a =
[[-24, -3, -19, -25, 2, -5, -24, -36, -6, 1, -24, -25],
 [1, 0, 1, 1, 0, 0, 1, 0, 0, 0, 1, 0],
 [-1, -2, -2, -2, -2, -1, -2, -1, -1, -1, -1, -1]]
Rows and columns are numbered from 1.
The entry in the top-right corner -> -25
Which number is the entry at row 3, column 3? -2
The entry just right of the largest entry is -5
The entry at row 1, column 2: -3
The entry in the bottom-left corner is -1
Which number is the bottom-right entry? -1
Which number is the entry directly below the largest entry? 0
The top-left entry -> -24
Which number is the entry in row 1 and column 3? -19
The entry in row 2 and column 1 -> 1
Which number is the top entry of the column that holds the smallest entry? -36
The entry directly below the smallest entry is 0
The entry directly below -19 is 1
Which number is the entry just right of -5? -24
Which number is the largest entry? 2

Read these off the table that follows.
1) Which number is the third smallest entry?
2) Which number is the largest entry in the first row?
3) Which number is the bottom-right entry?
4) Which number is the entry in the top-right corner?
5) Which number is the entry in the top-left corner?
6) Which number is the entry directly below 1.0?
7) Which number is the 5th entry from the end, reading row by row?
8) Which number is the maximum?
 0.3   0.5   0.8   0.2  -0.6  -0.3
 0.4   0.5   0.7   0.2  -0.5  -0.3
 1.0   0.8   0.6   0.6   2.4   1.7
 0.1   0.5   0.9  -0.2  -1.8  -1.2
1) -0.6
2) 0.8
3) -1.2
4) -0.3
5) 0.3
6) 0.1
7) 0.5
8) 2.4
